[[114 108 112 134 107 116 138]
 [145 147 108 119 112 115 140]
 [143 118 151 116 137 144 107]
 [103 112 108 128 146 144 134]
 [134 153 122 148 105 132 144]]
=>
[[108 112 134 107 116 138 114]
 [147 108 119 112 115 140 145]
 [118 151 116 137 144 107 143]
 [112 108 128 146 144 134 103]
 [153 122 148 105 132 144 134]]

[[145 141 106 125 127 143 115 132 123 144]
 [145 141 106 150 127 108 115 132 123 144]
 [145 141 106 124 117 133 115 132 123 144]]
=>
[[141 106 125 127 143 115 132 123 144 145]
 [141 106 150 127 108 115 132 123 144 145]
 [141 106 124 117 133 115 132 123 144 145]]

[[146 119 138 111 123 140 137 134 136 117 153 145 119 123 114]
 [146 119 140 112 127 141 137 136 137 115 151 144 118 121 113]
 [146 118 140 110 122 139 139 132 135 119 152 145 122 123 112]]
=>
[[119 138 111 123 140 137 134 136 117 153 145 119 123 114 146]
 [119 140 112 127 141 137 136 137 115 151 144 118 121 113 146]
 [118 140 110 122 139 139 132 135 119 152 145 122 123 112 146]]

[[128 128 128 128 128 128 128 128 128 128 128 128 128 128 128 128]
 [126 110 128 140 155 154 113 121 132 122 122 120 121 112 127 125]
 [114 125 126 115 128 127 116 118 140 144 133 124 131 124 150 108]
 [128 128 128 128 128 128 128 128 128 128 128 128 128 128 128 128]
 [134 124 154 119 129 129 119 134 117 134 147 142 118 127 130 126]]
=>
[[128 128 128 128 128 128 128 128 128 128 128 128 128 128 128 128]
 [110 128 140 155 154 113 121 132 122 122 120 121 112 127 125 126]
 [125 126 115 128 127 116 118 140 144 133 124 131 124 150 108 114]
 [128 128 128 128 128 128 128 128 128 128 128 128 128 128 128 128]
 [124 154 119 129 129 119 134 117 134 147 142 118 127 130 126 134]]

[[107 132]
 [137 110]
 [145 124]
 [117 110]
 [140 146]
 [105 120]
 [123 148]
 [140 109]
 [142 142]
 [109 133]
 [108 124]]
=>
[[132 107]
 [110 137]
 [124 145]
 [110 117]
 [146 140]
 [120 105]
 [148 123]
 [109 140]
 [142 142]
 [133 109]
 [124 108]]

[[133 124 118 130 117]
 [132 117 143 125 128]
 [121 143 137 127 144]
 [131 133 133 135 133]
 [135 131 107 136 114]
 [115 131 147 114 145]
 [132 134 142 137 139]]
=>
[[124 118 130 117 133]
 [117 143 125 128 132]
 [143 137 127 144 121]
 [133 133 135 133 131]
 [131 107 136 114 135]
 [131 147 114 145 115]
 [134 142 137 139 132]]

[[125 115 126 143 133 115 122 136 144 142]
 [124 114 122 143 134 114 123 134 142 142]
 [122 119 117 146 140 107 133 126 143 135]]
=>
[[115 126 143 133 115 122 136 144 142 125]
 [114 122 143 134 114 123 134 142 142 124]
 [119 117 146 140 107 133 126 143 135 122]]

[[143 116 104 146]
 [150 112 143 139]
 [100 139 125 116]
 [120 133 148 106]
 [115 146 106 152]
 [144 142 127 134]]
=>
[[116 104 146 143]
 [112 143 139 150]
 [139 125 116 100]
 [133 148 106 120]
 [146 106 152 115]
 [142 127 134 144]]
---
[[134 133 110]
 [122 123 117]
 [138 128 135]
 [123 123 117]
 [124 146 152]]
=>
[[134 133]
 [122 123]
 [138 128]]

[[135 158]
 [152 145]
 [131 145]
 [ 99 100]
 [151 100]]
=>
[[135 158]
 [152 145]
 [131 145]]

[[128 130 105 130 116]
 [127 138 144 130 148]
 [130 140 138 129 111]
 [126 111 127 127 131]
 [129 118 142 128 142]]
=>
[[128 130]
 [127 138]
 [130 140]]

[[136 152]
 [123 112]
 [122 125]
 [117 106]
 [123 106]]
=>
[[136 152]
 [123 112]
 [122 125]]

[[127 135 120]
 [135 153 121]
 [110 106 111]]
=>
[[127 135]
 [135 153]
 [110 106]]

[[149 138]
 [104 120]
 [108 119]
 [108 116]]
=>
[[149 138]
 [104 120]
 [108 119]]

[[143 106 134 128 143]
 [156 115 131 139 127]
 [122 150 120 135 109]]
=>
[[143 106]
 [156 115]
 [122 150]]

[[128 146 143 136]
 [127 139 134 133]
 [130 141 136 133]
 [131 136 147 153]
 [126 138 137 143]]
=>
[[128 146]
 [127 139]
 [130 141]]
